(in the rows, 128 means zero)
Each path below is one point turned by a fixed rotation once a step. After each direction that follows a path, write how fast that rotation turns it, in degrees each step (0 if it stays still).
Each turn is a multiple of 5 degrees from 10 to 175, or 0.
Each row of a path follows its step; steps can be skipped.

step 0: [134 119 130 128 127 138 121 129 129 117 132 124 140 136 141 124 121 136
 122 129 128 126 127 120 132 122 123 131 130 134 137 136 127 131 115 130
 124 130 112 127 127 135 136 123 141 131 123 128 124 130 123 119 127 130
 126 114 128 134 131 130 122 137 135 128 128 123 132 136]
step 8: [131 128 126 116 124 127 121 122 130 125 117 124 136 126 136 127 130 143
 133 127 121 130 132 113 134 131 136 120 115 127 143 128 135 135 125 122
 139 135 122 125 127 134 129 126 132 129 121 131 122 136 129 126 115 131
 122 128 125 120 125 124 126 130 125 127 119 120 120 126]
step 9: [135 124 126 121 127 127 124 117 119 132 122 124 136 120 139 130 133 132
 141 124 129 140 127 135 140 134 123 131 127 125 115 129 123 130 128 126
 124 141 127 124 134 124 133 129 132 127 130 130 124 130 128 119 130 128
 120 128 135 121 128 126 119 127 117 128 127 135 126 107]
step 13: [127 135 133 124 125 131 121 134 118 135 129 140 132 130 124 133 133 118
 130 129 124 136 137 139 138 137 128 126 128 135 140 124 136 119 115 133
 130 122 118 134 126 119 123 134 128 131 133 137 116 127 131 132 126 129
 139 128 118 135 121 128 115 126 130 124 124 133 130 125]
step 14: [127 136 123 130 107 138 127 128 129 131 137 132 130 135 133 124 129 117
 126 123 127 131 135 124 133 127 118 123 122 124 128 138 125 118 140 119
 128 128 132 130 129 131 133 138 137 123 132 123 113 130 126 130 131 136
 139 142 129 126 120 129 123 133 134 128 126 133 123 132]
step 17: [126 121 129 138 122 129 119 118 128 120 125 123 137 112 130 128 134 135
 126 132 130 129 134 126 140 122 119 127 138 137 127 136 124 124 123 128
 115 128 134 128 128 125 129 115 135 121 130 124 125 126 137 124 118 119
 132 132 136 137 134 130 124 129 127 124 126 142 131 123]
step 18: [131 124 127 135 118 132 134 119 126 134 135 123 136 132 128 133 127 127
 124 141 114 133 121 125 127 122 147 130 129 122 127 130 133 123 119 126
 118 123 120 122 121 129 130 123 141 125 136 124 137 124 132 129 118 120
 126 131 127 121 134 132 121 127 127 136 124 134 126 137]
step 19: [125 117 117 135 125 124 128 132 131 131 109 126 130 129 126 121 139 128
 126 136 124 121 126 124 134 132 139 129 128 122 130 127 125 127 122 118
 130 141 123 145 128 126 120 132 141 129 141 129 127 130 120 124 125 135
 123 135 119 124 135 124 129 128 128 135 127 122 131 130]
step 21: [126 121 132 128 126 134 118 142 129 123 132 133 132 119 133 131 128 127
 128 129 130 137 143 135 133 138 143 136 122 127 124 116 130 125 131 127
 125 127 118 124 118 117 136 127 124 125 124 137 125 130 122 125 133 124
 128 138 130 121 125 130 124 121 130 131 141 133 128 118]
step 22: [128 125 128 133 139 132 131 135 113 120 134 128 129 127 133 125 127 127
 129 129 128 124 128 117 128 134 134 128 119 140 128 144 119 127 144 126
 126 126 130 126 119 121 134 136 142 113 131 128 128 134 125 134 130 128
 136 137 127 123 117 126 129 120 133 131 128 127 124 122]
Speeds:
[126 128 129 128 127 127 127 129 130 127 126 127 130 129 129 128 128 128
 127 129 129 127 128 127 126 130 128 130 131 128 129 130 128 127 128 128
 129 130 129 128 131 128 127 128 129 131 127 130 127 128 125 127 130 131
 131 131 128 124 128 130 128 126 125 129 127 131 125 126] : 140
[126 129 129 128 127 131 126 130 130 126 129 127 130 126 127 130 127 128
 128 126 128 127 125 128 129 131 127 127 126 129 130 131 128 128 129 131
 126 126 127 129 128 129 131 132 125 130 130 126 129 127 130 126 129 129
 128 130 128 127 126 126 129 127 130 127 128 126 127 128] : 45

step 3: [117 130 125 131 134 138 119 132 116 126 130 137 132 118 125 127 120 116
 136 123 124 112 132 126 125 120 116 130 138 135 125 129 139 127 121 129
 125 123 136 136 128 130 122 130 121 132 111 127 125 131 133 123 125 126
 131 127 118 128 124 131 133 129 135 130 138 130 130 116]
step 5: [134 122 127 117 130 118 134 127 120 133 133 125 135 136 132 138 130 115
 122 121 113 132 128 130 130 136 134 127 132 124 121 149 131 124 132 128
 127 141 138 124 125 126 130 119 127 132 130 121 129 122 131 130 135 130
 132 127 125 136 115 129 131 133 137 120 130 130 142 127]
step 7: [132 134 119 125 129 116 122 131 122 111 121 115 140 118 133 128 127 121
 137 129 131 132 121 141 121 125 121 132 130 138 124 129 123 132 125 122
 127 118 132 133 125 130 126 120 137 134 127 122 126 125 135 116 128 134
 135 121 117 121 135 119 123 124 125 125 128 119 130 123]
step 10: [141 118 112 132 132 130 127 125 123 131 126 120 138 125 126 131 118 126
 128 138 118 138 131 124 138 124 127 124 137 134 112 124 120 126 130 123
 133 129 130 129 128 122 128 125 126 131 121 120 140 137 129 123 135 135
 123 123 115 129 129 127 123 135 124 131 143 120 136 124]
step 12: [137 119 130 125 134 123 121 134 128 126 132 128 130 116 129 121 140 123
 128 117 126 129 132 145 125 128 138 118 124 133 123 126 124 125 128 124
 121 130 129 143 124 124 130 116 122 126 120 122 122 122 134 111 120 126
 116 128 143 125 128 125 124 129 139 121 122 126 129 127]
step 15: [129 121 117 118 131 130 130 127 123 117 119 133 136 121 127 124 126 112
 130 133 121 127 129 143 118 127 129 137 131 124 130 129 124 131 133 120
 121 123 126 141 127 121 121 132 131 139 124 123 120 127 140 121 134 133
 128 114 125 122 130 126 129 122 128 131 131 116 123 115]
step 17: [125 124 126 130 128 120 134 129 121 118 143 129 126 134 123 131 121 129
 125 117 119 128 125 133 135 128 140 123 127 136 120 140 128 120 120 131
 121 134 128 141 136 131 128 128 114 129 121 120 137 123 114 126 129 127
 137 127 128 127 135 124 129 122 140 133 129 126 141 120]
step 19: [137 134 121 117 125 126 126 134 119 127 122 129 136 131 135 136 130 123
 119 122 122 120 123 138 133 125 125 127 138 129 123 121 118 125 121 123
 132 117 134 129 122 140 124 121 130 141 124 119 127 129 136 128 131 121
 138 126 130 127 128 128 127 130 137 119 125 142 113 129]
step 21: [125 123 123 133 141 116 121 120 120 127 124 129 125 139 128 131 124 118
 125 123 132 126 127 124 144 128 123 126 134 135 120 131 128 127 125 132
 133 131 139 130 140 129 121 127 132 120 118 129 121 125 125 112 120 129
 135 120 125 130 128 132 124 135 122 123 140 114 134 128]
step 22: [127 130 118 133 119 126 123 123 125 127 126 122 135 130 134 133 117 127
 132 121 124 123 134 125 124 127 137 136 133 145 110 133 124 124 118 127
 130 124 124 129 118 118 116 123 132 129 118 117 135 127 121 132 132 130
 123 127 124 129 117 136 126 122 135 124 132 130 116 118]
Speeds:
[130 127 127 131 130 130 125 128 128 129 126 126 128 127 128 128 128 130
 130 127 130 128 131 125 124 127 128 127 127 128 126 128 125 128 130 130
 126 129 129 126 126 128 129 126 128 126 127 128 132 129 128 129 128 128
 125 128 130 127 127 129 129 127 129 127 126 129 129 126] : 175
[126 127 128 132 128 127 127 130 130 129 129 127 129 128 128 126 128 126
 126 128 130 129 129 130 128 124 127 128 128 131 130 130 128 127 125 128
 129 128 130 129 128 128 129 130 130 127 127 130 132 130 127 131 127 128
 130 128 125 127 130 127 128 130 128 129 129 125 129 126] : 100
[131 129 125 129 126 127 130 128 130 128 126 126 127 129 127 129 128 129
 128 130 129 126 127 128 129 127 128 126 129 126 129 131 125 124 128 130
 129 125 128 128 127 132 127 127 127 128 127 129 127 129 127 126 131 127
 130 129 127 126 130 126 129 125 127 129 127 128 130 131] : 35
[126 129 126 127 128 129 129 128 129 129 129 130 126 130 131 127 127 131
 128 127 130 128 129 126 128 125 126 125 126 130 129 127 126 128 130 130
 129 128 129 128 130 130 127 127 132 127 131 125 127 126 130 126 129 128
 131 129 130 128 130 129 128 129 129 126 130 129 127 127] : 145
[130 131 128 131 126 126 129 128 124 128 128 130 125 128 126 126 128 125
 130 130 130 128 127 128 129 129 131 125 129 126 127 129 126 130 128 125
 129 127 129 128 127 129 129 128 129 127 129 128 127 127 127 127 129 127
 127 129 128 128 127 129 127 130 130 131 129 129 128 123] : 0
